128 stands for zero in the data rows.
Some points:
[105 137  58 113  97 188  69 126 143 175 150 124 165 110 151 143 135 113 123 170 153 150 114 181 160 153 126 145 114 167  79 171 143 127 156  91  97 114 192 109 138 131 108 150 113 174  96 147  82 168 150 164 183]
[ 97 164  90  77 187 136 170  70  90 108 151  88 163 132 160  53 139 153  83 162 122 195 156 140  88 147 194 117  58 140 111 122 139 127  87 165 113 133 136 130 152 156 140  70 121 148 158 134 153 140 123 108 183]
[211 139  73 141 153  85  82  86 126 159 124 149 132 110 164 177 142 134  83 147 173 152 141 183 102 147 171  79 105 129 166 142 152 132  97 137 115 122 112 157  77  61 101 187 155 125 117 111 101  79 136  90 100]
[128  97 157 131  76 209  83 174 125 143 101 110 108 112 178  98 171 113  92 112  67 126 178 109 136  82 122  83 142 140 131 118 114 125  87 130 137  57  90 150 116 146 135 115 129  98 156  72 148  86  79 149  97]
[108 139 106 143 114 101 144 141 187 147 158  51  93 125 198 125  90 164 166 118 133  81 119 153 138 173 168 176 139 133 127 128 123 110 101  76 125 123 164 161 148 106 173 138 107 159 107  93 184 137 104 114 127]
[155 131 166 136 141 163 145 172 149 141  69 133 131 108 119  99  92 126 132 131 127  91  48 148 198 151  85  64  75 152 100 114 126 111 127 160 135 145 182 142 186 128 132 111 106  93 180 113 139 152 190 119 135]
[137  77 170  86 139 146  57 107  98  46 188  95 127 152 126 116 138 120 134 176 118 192  99  80 148 151  90 130 109 112 141  89 141 121 184 139  81 146 177 173 175 150  94 109  98  96 130 133 125  76 135 134  73]
[131 163 148 186 143 147 142  99 171 206 101 139  76 108 125 116 184 136 127 192  65 127 117 136 109 103  99 138 125 119 151 104  98 141 185 101 140 140  80 108 112 153  88 117  91 108 140 115 199 119 117 118 118]
[218 125  73 116 161 126 153 100 149 134 134  82 109 117 124 113  96 121 163  97 118  94 126  98  85 107 147 110 113 103 116 128 196  72 152  76 130  77 155  57 136 141 134  75 132 182 146 106 124 148 160 130  81]
[108 162  83 166  92 147 135 178 102 202  91  83 193 141 197 136 124 104 170  91 180 122 107  63 121 132 139 125  99  92 143 137 142 191 153 176 157 159 169 134 170 137 113 150 116 147  88 137 129 134 110 123 144]
[117 129 157 164 149 135  63 116 122  88 168 142 143 135 145 147  87 142  92 154 116  85 122  83  98 141 109 149 132 137 139 144 149 173 130 183 142  80  89 150 148 113 135 167 154 168 148 141 127 121 219 122  84]
[157 134 125  98 141  92 131 148  98  73 118 168 132 133 132  65 152  83 128 137 109 123 104 152 110  53 139 108 162 133 137 128  90 145 152  81 101 191 155 146 112 145 162 162 145 197 146 139 173 158 164 181  84]
[ 87 158 129 162 159 127  92 164 149 150 118 158 150 135  86 160 123 190 166 101 103 134 179 123 102 142 140  43 115 157  98 125 117 119 107  77 191 171 175 154 195 128  82 186 171 138 133 149  85 113 105 128 143]
[144  97 147  83 195  84 132 159 149 151  77  76 159  88 108 114  87  84 111 143 115  76 113 101  96 153 109 130 130 187 119 129 106 157 116  87 125 108 107  49  96  88 117 125 136 127 146 108 176 117  87 172 165]
[153 137 133 119 132 143 149 119 181 123 123 120 140 120 142  96  78 162 174  99 134 170 118 130  85 130 120 160 165 106  82 106 154 110 111 177 100 120 139 139  53 145  80  96 204 145  97  80 179 162 109 125 164]
[134 216 101  95 128 115 134 124 117 151 165 144  97 166 146 176 172  98 115 159 132 109 166  99 164 146  72 129 122 128  86  85 157 118 104 161 142 117 138  72 118 155 181 177 166 116 146 122 108 129 101  97 143]
[127 146 113 154 187 103 126 140 134 102 147 119 145 128 114 105 155 101 132  90 134 181 162 227  80 168 141 142  85  88  79 153 153  91 181 133 153 123  85 132 175 124 137 123 170  87 129 111 150 159 158 177  92]
[120 116 174 137  91  90 138 180 167 110 102  56 150 138  97  90  99 149  65 129 144 151 136 187  40 149 123 141 131  90 183 126 147 113 162 105 102 112 140 103 118 189 155 112 164 137 129 120  85 147 149  78 168]
[ 62 165 152 148 101 140  99 117 137 134 142 145 145 167 118 137 165 118 152 139 129  73 114 161 142 111 171 146 155 171 165  52 134  97 108 170  97  82 108 101 126 139 126 111 173 109 130 168 160  86 141 127  99]
[137 127 105 166 199 146 186  92 123 118  98  90 122 194  91 124 156 131 103  99  71 166 110 151 132 198 107 123 155 111 189 161 154 143 132  99 109 142 172 184 116 124 174  81 194 114  85  90 110 165 145 165 147]
[159 143 219  98 153 164 193 125 106  95  67 104 117 123 112 131 127 116 144 135 142  93 137 175 155  76 157 129 159 107 120 155 129 163 154  76 209 109 128 101 133 111  98 111 112 102 163  75 128 130 104 110 125]
[ 94 113  96 157 112 147  99  92 132 108 115 145 149  85 142 135 165 138 107 126  88 113 102 157  94 132  90 101 156  84 123 118 215 106  71 143 155 154 144 119 126 102 160 165  82  80 149 187 144 103  63 131 116]
[148 176 151 159  66 118 139 130  81 101 104 120 161 135 154 127 156 161 126 129 146 111 140 124 163 131  98 124 105 162 127 148 137  99 157 120 160  77  96 149 104  74 144  94 135 140 118 216 190 105  97 145 136]
[111  52  15 104  73 129 108  69 180 128 108 194 125 195 164 133 112 112 131 112 126 171 145 134 129  96 138 102 190 169 109 168 129 171 160 130 130 157  45 103 139  96 135  99 152 136 141 116 153 100 144  93 166]
[165 125 132 120 125 125  40  97  75 137 128 148 130 176 146 136 106 106 121  84  95 150 126 126 132 181 129 139  92  98 135 101  65 106  84 146 163 119 105 125 117  80 121 136 123 149  91 143 135 106 141  81 148]
[ 94 123 186 163 135 115 112 139  73 160 165 157 178 102 101  94 127 150 100  72 127  89 158 101 196 154 154  35 150 122 111  87 141 152 185 155 113 152 156 123  77 152 165 180  58 189 111 125 134 155 103 102 124]
[138 157 141  68 118 166 163 124 141 179 147  88 149 170  95 140 138  98 125 107 111  94 139 156  90 116  87  91 136 139 117 160  89  94 115 145 105 101  81 153 125 101 130 176  63  89 100 159 137  99 154 104 143]
[136  86 125 156 119 137 144 158  95 136 210 138 105 144 156 207 120  86 111 101 159 164 156 149 144 115 121 102 107 133 149  82 176 120  81  72 128 141  82 154 142 124 119 170 166 119 106 184 162 127 139 110 162]
[124 166 169 118 111 147 127 107 186 114  67 122 112 154 113 154 121  76  88 154 125 170 203  81 188 152 142 157 146  92 112  97 134 139 116 131 106 182  82 121 113 107 120 108 109 152 163 189 142  67 147 195  80]
[114 136  95 145 154 154 137 127  60 108 161  98 100 174  99 117  80 183 159 171 116 144 102 121 159 128 138 135 126 111 124 118 165 149  92 139 115  88  42 130  87 129 140 221 138 113 152 146  85  97 120 161 139]
[129 191 121 130 160 107  67  89 132  99 135 158 176  76 157 127 126  90 181 110 109 187  98 117 150 143 149 101 175 134 178 145 133 133  98 114 137  80  79 165 144 168 175 156 137 125 106 178  84 118 158  80 151]
[128  86 164 138 191  99 146 145 156 139 148 154 134 198 157 116 162 180 109 153 142 134 117  70 126 149 166  94 128  47 126 143 104 107 153 142 107 128 154 153 106 118 143 123 137  48 176 131 106 214 168 149 160]
[175  99 110 115 146 175 139 157 161  97 123 154  71  99  76 126 168 145 150  78 140  64 148 115 134 131 166 126 119 178 148 101  98 194 173 144  86 110 139 137 124 124 136 120 120 108 172 169 136 145  85 122 145]
[ 45 146 118 109 139 137 155 132  99 125 103 162 121  69 113 182 124 125 119 122 186  86  79  98 107 152 118  89 116  99 124 123 103  94 207 159 110 127 160 158 138 141 148 127 152 143 130  82 127  91 130 153 153]
[111 140 135 129 147 100 129 103 129 112  56  96 149 113  85 136  88 156  98 105 126  69 146  94 151  13 108 146  97 150  89  73 108 103 160 111 106 143 127 172 147 107 137 133 116  80  86 127 115 176 109 126 112]
[ 73  98 126 122 115 137 141 188 126 144 161 104 145  60 105 138 160 150 126 137 118 116 111 132 165 108 121 141 106  97  73 109  84 132 121 111 150 140 125 154 113  68 196  61 140 124 155 130 104 112 160  90 140]
[143 116 164 113 126 112 111 134 122 123 130 180 164 120  96 140 149 117 159 139 156 102 107 128 166 124 104 143  91 132 152 149 157 156  65 111  74 105  62 181 142 138 124 106  93 214 153  45 103 159  70 114  77]
[130 133 181  93 158  97 119 158 206 130 151 131  96 120 130 129 145 160 150  98 153 195  42 115 157  98 128 182  80 170 176 146 170 129 140 145 201 122 129 100 120 110 145 155  88 131  65  81  88  97 162 145  99]
[ 78 119 112 104 177 119  91 160  69 161 113 161  91 153 185 138  91 117 146 142 130 165 175 171 122 101 102 179 198 172 131 185 172  76 171 150  56 166 199 139 117 134  98  94  94 165 161 136 123 142 108 119 128]
[124 120 116 134 108  46 137 167 183  80 149 111  94 144 141 153 128  68 131 173  73 100 105 116 130 112 143 114 119 112 109 192 114 140 136 174 129 126 138 103 112 148  64  96 113 134  92 161 117 117  60 138 144]
[ 84 112 149 105 102  69 156 114 109 116 102 226  87 114 104  37 107  87 117 116  96  84 153 148 141 152 102 126 148  91 116  86 143 161 140  74 111 113 144 173 154  95  65 144 113 131 118 113  93 136 163 126 132]
[151 107  76 127 132 159 128 149  98 124 146 170 182 164 125 141 117 159  87 131 112  44 121 145 170 128 141 151 128  96 139 118 106 122  76 144 161 150  89 127 103 218 118  88 122 104  95 169 136  52 146 164 109]
[143 181 154 171 106 113 119 124 141 152 144 109  81  85 160 100 146 124 137  61 126 100 117 123  69  95 109 164 108 150 115 128 127 169 103 102  89 160 140  80  92 125 126  81 128 105 167  90 108  92 136 181 164]
[176 131 139  79  92  76 171 136 142 124 156 127 146  93 148 178  89 164 116 156 139 193 109 159  86 129  93 122 191 159 149  74  72 155 143 168 190 100 147 141 185 113 126 126 121 127 123 115  71 169 149 207 105]
[106  14 232 125 110  95 147  47  85 126  92 126 154  99 163 147 132 131 224 152 129 109 149  92 116 148 121 150  62 203 123 131 162 129 159 142 174 156 136 180  63 207 141 176 132 138 129  89  72 112 164 115 116]
[116 135  82 133  78 140 145 135 111  67 151 104 110  81 143 129 159 186 100 146 159 148 112  74 128 164 124 113 199 178 179 109  83  34 113 160 150 203  75 102 165  97  74 144 106 136 128  97  85 158 179 138 138]
[105 127 110 118 112 119  88 128  90 143 131 141 156 178 102 138 113 103  86 160  69 216 135  86 134 185 161 200  81 151 172 176 149 143 143  80 132  96 166 129  88 133 110 140 138  40 191 148 170 122 131 105  68]
[139 167 170  69 105 145  85 128 130 156 110 140  71  71  85 102  86 100 171 134 126  95 168 123 130  81 125 130  94 113 159 158 106 143 121 107 134 178 111  97  75 126 162  70 162  52 104 137 143 173  87 138 111]
[136 120 148 124  64 102 157  85 109 178 110 128  86 106  99 169 156 171 136 133 114 177 127 118 146 109 157 130 152  63 123 171 121 144  86 121  76 100 164  46 176 121  99 135 127 120 114 140 156 106 134 148 153]
[131  96 160 129 144 149 128 119 106 206 169 134 105 117 109  80 168 122  98 123 181 117  72 108 115 113 119 159 156 121  73 128 129  76 144 145 148 148 104 142 162 118 137 126 143 136 121 191  68 131  69 124 139]
[154 128 133 168 125 177 140 138 125 103 145 167 210 132  98 160 138 105 152 145 128 137 147  97 100  91 143 163 146 105 128  71 123 128 110 128 122 116 128  94 135  81 160 122  86 127 123 138 149  93 129  87 159]
[109 108  92 190 151 110  91 114 134 138 118  66  95 108  92 121 130 106 133 132 225 154 131 137 135  98  87 125 152 125 127 134  77 168  75 137 193 111 172 109  88 180  85 118  86 147 114 138 165 139 146 116 129]
[122 120 127 189 131 164 209  79 174 109 143 120 121 104 170 111  46 105 130 125 141 143 110 145  91 154 130 129  98 130 117 164  82 117 105 153  86 107 153  80 131 149 151 146 146 139 102 124 111 129  73  89  87]
Along one direction, these points spread out more than along any other. Take the direction at right angles to it along which they spread out most. Go by this last direction. For each point below, how far along it does it lie, from 0 to 99? 50 is the average, and the first point above lies past it. One standard deviation of the points above along it is 16.
[151 107  76 127 132 159 128 149  98 124 146 170 182 164 125 141 117 159  87 131 112  44 121 145 170 128 141 151 128  96 139 118 106 122  76 144 161 150  89 127 103 218 118  88 122 104  95 169 136  52 146 164 109] 28
[ 78 119 112 104 177 119  91 160  69 161 113 161  91 153 185 138  91 117 146 142 130 165 175 171 122 101 102 179 198 172 131 185 172  76 171 150  56 166 199 139 117 134  98  94  94 165 161 136 123 142 108 119 128] 69
[136 120 148 124  64 102 157  85 109 178 110 128  86 106  99 169 156 171 136 133 114 177 127 118 146 109 157 130 152  63 123 171 121 144  86 121  76 100 164  46 176 121  99 135 127 120 114 140 156 106 134 148 153] 50
[175  99 110 115 146 175 139 157 161  97 123 154  71  99  76 126 168 145 150  78 140  64 148 115 134 131 166 126 119 178 148 101  98 194 173 144  86 110 139 137 124 124 136 120 120 108 172 169 136 145  85 122 145] 30
[ 87 158 129 162 159 127  92 164 149 150 118 158 150 135  86 160 123 190 166 101 103 134 179 123 102 142 140  43 115 157  98 125 117 119 107  77 191 171 175 154 195 128  82 186 171 138 133 149  85 113 105 128 143] 52
[ 94 123 186 163 135 115 112 139  73 160 165 157 178 102 101  94 127 150 100  72 127  89 158 101 196 154 154  35 150 122 111  87 141 152 185 155 113 152 156 123  77 152 165 180  58 189 111 125 134 155 103 102 124] 31
[108 139 106 143 114 101 144 141 187 147 158  51  93 125 198 125  90 164 166 118 133  81 119 153 138 173 168 176 139 133 127 128 123 110 101  76 125 123 164 161 148 106 173 138 107 159 107  93 184 137 104 114 127] 65
[109 108  92 190 151 110  91 114 134 138 118  66  95 108  92 121 130 106 133 132 225 154 131 137 135  98  87 125 152 125 127 134  77 168  75 137 193 111 172 109  88 180  85 118  86 147 114 138 165 139 146 116 129] 53
[108 162  83 166  92 147 135 178 102 202  91  83 193 141 197 136 124 104 170  91 180 122 107  63 121 132 139 125  99  92 143 137 142 191 153 176 157 159 169 134 170 137 113 150 116 147  88 137 129 134 110 123 144] 56
[116 135  82 133  78 140 145 135 111  67 151 104 110  81 143 129 159 186 100 146 159 148 112  74 128 164 124 113 199 178 179 109  83  34 113 160 150 203  75 102 165  97  74 144 106 136 128  97  85 158 179 138 138] 62
[144  97 147  83 195  84 132 159 149 151  77  76 159  88 108 114  87  84 111 143 115  76 113 101  96 153 109 130 130 187 119 129 106 157 116  87 125 108 107  49  96  88 117 125 136 127 146 108 176 117  87 172 165] 42
[137  77 170  86 139 146  57 107  98  46 188  95 127 152 126 116 138 120 134 176 118 192  99  80 148 151  90 130 109 112 141  89 141 121 184 139  81 146 177 173 175 150  94 109  98  96 130 133 125  76 135 134  73] 57
[ 97 164  90  77 187 136 170  70  90 108 151  88 163 132 160  53 139 153  83 162 122 195 156 140  88 147 194 117  58 140 111 122 139 127  87 165 113 133 136 130 152 156 140  70 121 148 158 134 153 140 123 108 183] 77
[105 137  58 113  97 188  69 126 143 175 150 124 165 110 151 143 135 113 123 170 153 150 114 181 160 153 126 145 114 167  79 171 143 127 156  91  97 114 192 109 138 131 108 150 113 174  96 147  82 168 150 164 183] 71
[131  96 160 129 144 149 128 119 106 206 169 134 105 117 109  80 168 122  98 123 181 117  72 108 115 113 119 159 156 121  73 128 129  76 144 145 148 148 104 142 162 118 137 126 143 136 121 191  68 131  69 124 139] 46
